A single turn carries every row of the set below to another of its rows. Some are shown first; where does it send the rows asked next?
j769: [ 10  -3 -23  -6 -51  -8  10  -6  40 -15 -15  -4  -3 -19   4]
j508: [ 19 -10 -25 -43  15  17  -3 -14  25 -17 -27   1   2   6  24]
j105: [  9  21  33 -16 -47 -11  24   4  -1 -32 -25  20  19  19   3]
j290: [  4  39 -19 -14 -31   7  21 -45 -22  -1 -23  19   7 -10 -13]
j259: [ -1  20  -8   7  55  17   6 -10 -21 -17 -14  -9  -2   9   5]
j663: [ 22  -6  -3  -7 -15   9  -4 -10 -59  -6 -28  -9   1 -43   9]
j449: [  5  -2 -15 -32 -47  -5  24 -13  -4 -40  -9 -43 -21   4  21]
j550: [  4  -6  -6 -21   8  -3 -17  -3 -15 -20 -13  24 -41 -27  -2]
j990: [ -2  43  -1  -7 -20  -6  26   3   2 -18 -17 -12  44  41  12]
j653: [ 26   9  -1  21  -2   2  -4  11 -48  10  -7  18  24 -18   6]
j991: [ 17  -8  44   6  11 -10  19  14 -16 -12 -19  -5  32 -16 -20]
j591: [ -3  15  15   1  37  27  16   9 -44 -13 -13 -15   7 -21  12]
j711: [  6  37 -26  21  10 -18  -8  -4 -23 -13 -30  -6   7 -16  43]
j273: [ 28 -31 -14  27  -7  11   1  13  -3  10   1   5 -10   3  -5]
j724: [ -6   9  15 -34 -43   6  26 -24  25 -28 -35 -11   5  17 -10]
j8: [ 14   2 -10 -16 -25  -5  11 -26  30 -14 -31  31   0   8 -21]
j385: [ 13  29 -16 -23 -12 -15  21 -19   7 -29  12 -49  -3  28  11]
j172: [  4  15 -11 -17 -29 -23  26 -15  30 -25 -17 -17  -2  43  15]
j679: [ -1  31  19 -41 -42  -9  24 -18 -13 -45 -27 -25  12   7  -4]
j665: [-12  12 -53  -8 -23  12   5 -12  24 -23 -30  13  -2   6   5]
j707: [ -2   2  -3  -3  20   9  18   8 -61 -22 -29 -26   0 -21  29]
j112: [ -7 -13  -7  -4 -13  18   1  13 -13  16 -53  11   5 -28  26]
j430: [ 55  17 -12  -3 -23 -11  -5 -35  11 -28  -9  -8   9 -18  12]
j580: [ 19  -6  31  -7  37   8  14   9 -40 -19  -7 -18   9 -21  -2]
j467: [ 22   1  29  25   2  -2  25  22 -44  -7  -2 -22  10 -22  16]
j793: [  9   8 -57  -6 -28 -20   8   1 -11 -15 -10  -4  43  -8   3]
j296: [-20  22 -18 -10 -25   5  17   3  26 -31 -14   1  21  40  -3]
j404: [ -7  19  -6 -24 -45 -10  25 -20  12 -46 -24 -15 -15  31   7]
j201: [ -3  15 -14 -28 -24 -11  11 -11  44 -32  -2 -30  -8  12  16]
j177: [-35   0  -2   0  24  25  31  13 -33 -19 -23 -21 -17  -6  21]
j740: [ 23  -2  -4  15 -26 -21  26 -28 -30  16 -17 -37 -10 -21   2]
j263: [ 28   3 -24  -4  24  -8  -9 -11 -43   9   3  -5  -8 -22  16]
j728: [ 14   4  -4   8  -7 -28   4  -9 -53 -34 -28  18  11   0 -26]
j115: [-19   2  -2  -2  -4  10  19   8 -27 -17  -9 -51  -8 -46   9]
j788: [ -2  28 -29 -15   4  -8  23  -8   9  -7  -7   1   4  49  31]
j73: [-16  26  -2 -15 -47 -20  26   0  21 -29 -26  -3  12  31  13]
j988: [  2   0  -6  -9 -47  54  16  -6   6 -18 -13  -7 -11 -13   2]
j179: [ -3   0  -3 -27 -19  -6  13  24  19  -4  14  31  17  -3 -16]
j375: [  8  -4  40  -2  44   3  23   0 -13 -21 -18   4 -14   8   6]
j142: [ -3 -23  30   9   2  -7  29  36 -12 -22  -2 -28   3 -20  14]
j30: [ 17   8  17  -5  42 -13  21  -1 -51  -6  -3  -2  -7  -4   4]
j807: [  2  -3  12   2  25  11  22  21 -38  -2   5 -33  12 -30   8]

j550 turns into j430
j580 turns into j172
And these:
j740 turns into j179
j665 turns into j663
j259 turns into j449
j724 turns into j30
j142 turns into j990

A single turn carries every row of the set below to another of its rows. Some are shown first; where does it send the rows asked next?
j939: [ 52  16  34  31 -32  20   4  22 -37 -28  -8 -12 -43  23  59 -43  19  -5
 -36]
j274: [ 40   1   7   9 -10  64 -39  18 -29  -4  11 -22 -24  -2  26  13  -6  35
 -39]
j64: [ 39  26  35  21 -37  20  -6  25 -35 -34 -31  -5 -36  22  40 -35  24 -15
 -42]
j504: [ 34  15 -11  14 -14 -51   0  10 -27 -18   2 -16  -8  -3  -2 -34   0  -8
 -32]
j184: [ 48   5 -42  44 -18  62   1  11 -44 -13  26 -24 -23  -1  12  27  -7 -20
 -31]
j546: [ 45   7 -11  24 -10 -50   6   9 -30 -14  19 -22 -14   0  12 -42  -3  -2
 -26]
j532: [ 41   2   0  19 -73  37  15  14 -38 -25  33 -15  -7 -28  21  18  27  -4
 -39]
j506: [ 52  29  36  37 -12  -3 -55  16 -70 -14   2  -8 -14  16  40 -15  -7  17
 -14]
j349: [ 32   4 -13  25 -26  22  27  24 -90 -20 -26 -14 -11  10  23  36  -4   9
 -41]
j981: [ 38   2 -14  34 -24  25  29  26 -95 -26 -16 -18 -20  15  29  31  -5  13
 -32]
j160: [ 32  21 -10  23 -17 -47  -6  15 -36 -31  -1 -17 -20  10 -12 -38   3 -10
 -21]
j581: [ 31  12   0  17 -77  40   4  19 -44 -37  18 -11 -11 -19   5  21  31 -10
 -34]
j641: [ 40  34  36  22 -14  -5 -60  15 -63 -11 -16  -3  -2   9  27  -6  -4   9
 -27]
j912: [ 40  20   6  75 -19 -30 -10  10 -21   9   8 -12  -3 -19  32  -1  27   2
 -58]
j845: [ 39  20  36   8 -35  16   0  18 -24 -18 -30  -3 -19   5  47 -29  22 -14
 -56]
j35: [ 38  -2 -15  23 -23  21  32  20 -85 -13 -17 -15  -5   2  33  35  -7  11
 -45]
j657: [ 44  -5 -15  33 -21  22  36  21 -90 -15  -8 -19 -14   7  39  30  -7  16
 -37]
j111: [ 34   6   6   6 -11  65 -46  19 -31  -8   5 -20 -24   0  19  14  -3  31
 -39]
j93: [ 39  11   0  31 -76  43   5  21 -54 -45  31 -16 -27  -8  10  13  30  -6
 -22]
j830: [ 41  11 -41  43 -21  64  -4  12 -48 -21  16 -22 -25   2   1  28  -5 -24
 -29]
j588: [ 25  37   7  71 -27 -27 -24  15 -28  -6 -17  -6  -4  -8   8   7  31  -9
 -55]
j204: [ 47  24  35  18  -9 -10 -50  10 -54   4  -5  -3  11  -5  44  -5  -8  14
 -37]
j95: [ 36   7  -4  75 -12 -37   7  19 -49 -25   7 -17 -16   7 -11  17 -24 -10
 -47]
j725: [ 35   8   7  14 -11  66 -44  22 -35 -13   6 -20 -31   7  18  12  -4  32
 -32]
j57: [ 31  37   8  90 -27 -22 -25  20 -43 -23  -5 -12 -29  10  11  -5  31  -2
 -35]
j307: [ 39  11 -41  35 -21  61  -4  10 -42 -14  11 -19 -14  -5   2  33  -5 -25
 -37]
j533: [ 57  18  34  33  -7  -8 -46  11 -61   1  13  -9  -3   3  55 -14 -10  21
 -24]
j441: [ 45   4 -42  37 -18  59   2   8 -39  -8  21 -23 -13 -10   9  31  -7 -23
 -40]
j62: [ 53  10  34  17 -30  16  10  15 -23 -13  -9 -10 -25   5  66 -38  19  -7
 -51]
j291: [ 39   3  -5  77 -10 -38   9  19 -49 -22  14 -17 -16   6  -4  15 -26  -7
 -47]
j7: [ 35   6  -3  70 -12 -40   6  18 -47 -20   5 -16  -9   2 -10  19 -24 -11
 -53]
j281: [ 65  19  -1  31 -32  36 -27  24 -29 -56   9 -30 -39  10  -8 -35 -13  -2
 -13]
j244: [ 38   3  -5  73 -10 -39  11  17 -45 -18  11 -18  -9   1  -4  17 -25 -10
 -51]
j551: [ 48  24  -2   4 -37  29 -31  21 -12 -45 -18 -22 -10 -10 -21 -21 -10 -12
 -39]
j497: [ 48  21   6  96 -19 -24 -11  14 -36  -7  20 -18 -26   0  37 -11  26   7
 -37]
j936: [ 43  13 -11  34 -12 -46   0  14 -39 -27  16 -22 -28  13   3 -44   0  -4
 -15]
j765: [ 66   4  -2   1 -27  24 -12  12   5 -19   9 -26   5 -31  10 -23 -14  -3
 -50]
j792: [ 48   0   0  32 -72  41  16  18 -47 -32  44 -19 -21 -17  26  11  27   1
 -25]
j445: [ 41   4   7  16  -9  66 -41  19 -34 -10  14 -24 -31   4  25  10  -6  35
 -33]
j322: [ 82  -1  -3  28 -25  30  -9  15 -12 -30  35 -36 -24 -10  23 -39 -19   9
 -25]

j274 turns into j111
j581 turns into j93
j291 turns into j244
And these:
j349 turns into j981
j845 turns into j64
j641 turns into j506
j936 turns into j546
j184 turns into j441
j497 turns into j912
j322 turns into j765

A single turn carries every row of the set below to another of its rows. Some are shown first; where does it send the rows asked next?
j645: [-14  19  -5 -11  17  -7   5 -11  -4  -8 -13  10   8   9 -37  47  -3  11
   8  34   3]
j820: [ 24  28  15   9   6  22 -32 -12  -7  -1   1  -1  -5  11 -42   9  -2 -13
  28  35  10]
j603: [  6   3   8   7 -31 -24  12  -5 -22  -7 -32  -6   3 -13  52 -16 -13  25
 -17 -20  17]
j576: [ 42  -5  30   9   6   4  33 -16  -1  -6  20  23   5   2   2 -26  41  25
 -21  14  20]
j146: [-33 -10   5   1   9 -24 -38 -15  17   6 -26  -1  12  -8 -38  -1  -2  -6
  16   7  17]
j166: [ 17  22  34  -3   6   4   1  -8 -10 -12  13  17   7  15 -15 -68  26  12
 -15  -7  10]
j135: [ 32  -5  19  -2 -19  12 -18  -3 -10 -14  -9  12 -16 -10 -19 -34  14  34
 -58  14   7]
j200: [-44  14  -4 -10  10  -7   0   8  -9 -23   3  16 -14 -19   5 -59 -13  -4
   7 -25   8]
j432: [  1   5  11   3  -8  14   5  13 -14 -21  -1 -25 -11  26  17 -47   0  -2
   4 -48   9]
j971: [-11  15 -21  11  -4  18 -56   3   1 -29   5  -2  -2 -17 -22   4  -8 -29
  16  -4  18]
j455: [-33 -23  23 -18  20  -6  16  20   0  -9  -9  -1 -37 -13 -22 -24  -1  24
 -11 -28   5]
j754: [ -9  11  -6  -3   9   6 -22 -10   5  -4 -17  -4   1  23 -59  14 -10  -3
  20  21   3]
j416: [  6  -7  14  18  15  30  -6  11   6 -17  15  19 -18 -19 -16 -58  -3  17
  24 -28   7]
j903: [ 20   0  17  14 -11 -21  12  -7  -6  -5  13  22 -22 -28  -9 -54   6 -11
  15 -20  48]
j370: [ 14  -6 -10   5 -13  -8  48  -9 -12 -23  14   1  -4   1  49   0  23  -4
 -21  -3  28]
j836: [ 26  35  15   9  -9  -5 -11 -13 -22   2  -3 -11  -7   2  -9  30  -7 -25
  36  23  30]
j383: [-21 -19  -7 -13  -7  -6  33   7  -8 -20  -8 -28 -18  23  28 -10   9  -2
 -26 -25  11]
j972: [  7  18   3   5   5  -6  13  -7 -14  -2 -11  -8   1   3   0  62  -9   1
  32  19  15]
j562: [ -2  28 -12   6  -8   3 -28 -13  -9  -6 -12 -14  -1  18 -22   6 -20 -32
  38  13  17]
j257: [-21 -12 -22   9  10  12 -25  13  10 -27  -8  -5   2 -15 -21  46  -7   7
  13 -17   8]
j601: [-37   6   3  -2  22 -23 -14 -14   7  -3 -14  18  24 -28   1  35   5  10
   9  29   6]
j256: [ -3 -26   9  -6  19  16  35  -8   9 -12   7   5  -5  12  14  -9  35  29
 -38  23  -8]
j240: [ 21   4   1  18   5  16  12 -10  -1 -20  36  39 -19 -43  20 -37  17  -5
   1  24  24]
j419: [  8   4  12   3   5 -14  -6  10 -11 -15  -1   2  -6 -33 -13  68   8   6
   3  -5  32]
j815: [-21  11 -24   2   5   2  -3  -7  -1 -11 -20 -12   6  18 -13  38 -22  -7
  34  10   3]
j928: [ 18  32  13   6 -10  -9 -39   1 -20 -18  13   4 -10 -34 -13  25   8 -31
   5   8  42]
j500: [  8  14  34  18  20   6 -27 -13  -1   5   3  11  12 -38  15  31  12   5
  25  37  11]
j69: [ 13   3   0  -1  -5  18  -5   0  -7 -28  -9  29   7 -13  -6 -23   6  56
 -50   7 -11]
j5: [ 12   7   8  12 -34  -6  -5  -8 -23  -9 -22 -12  -6 -15  64 -27 -12   8
 -17  -3  14]
j626: [ 15 -14  -6  23 -36   6  -9 -10  -7  -8 -26 -16  -4  -5  52 -35 -15  10
  -7 -12  12]
j593: [-19 -13  10 -18  10 -19  34  -1  -8 -12  12  19 -37 -37  13  -3  19   2
 -35  24  22]
j906: [ 31   0  26   0  -6  22  -8   5 -14 -18  -7  16  -9 -16  -4 -16  12  54
 -51   9  -6]
j734: [ 25 -35  21  18   3   6  35  -1   2   0  15   5 -40 -36  25   0  16   7
   4   5  30]
j338: [-27   0  13 -19  18  16   3   0   0 -18   0  -1  -2  25  -4 -52  19  17
 -32   2 -17]
j613: [ 20  36  16   1  14   8  -5 -13 -16  -5   5  13   3  -4 -19  42   5   1
  17  49   9]
j737: [  9 -18  -5  19 -33 -12   7  -7  -6  -7 -36 -10   4  -3  40 -24 -17  27
  -7 -29  16]
j766: [ 15  -3  -7  -3 -18   8 -15  -8  -2 -25 -10  26   0  -7 -20 -40   8  36
 -57  12   3]
j28: [ 36  19   7  20 -13  12  21  -3 -18 -24  22   4   4   5  39 -36  14  -4
   9 -26  27]
j133: [-38 -21   1  -5  23  19  23  14  -1 -19   4  -1 -33 -27  39  -5  -3  15
  -4   1  -9]
j350: [ 12  -2  37  21   7   4 -52 -12   9  15  -8  -7   0 -18 -24  -4   6 -12
  33  15  21]

j135 turns into j5
j593 turns into j133
And these:
j971 turns into j350
j28 turns into j576
j754 turns into j562

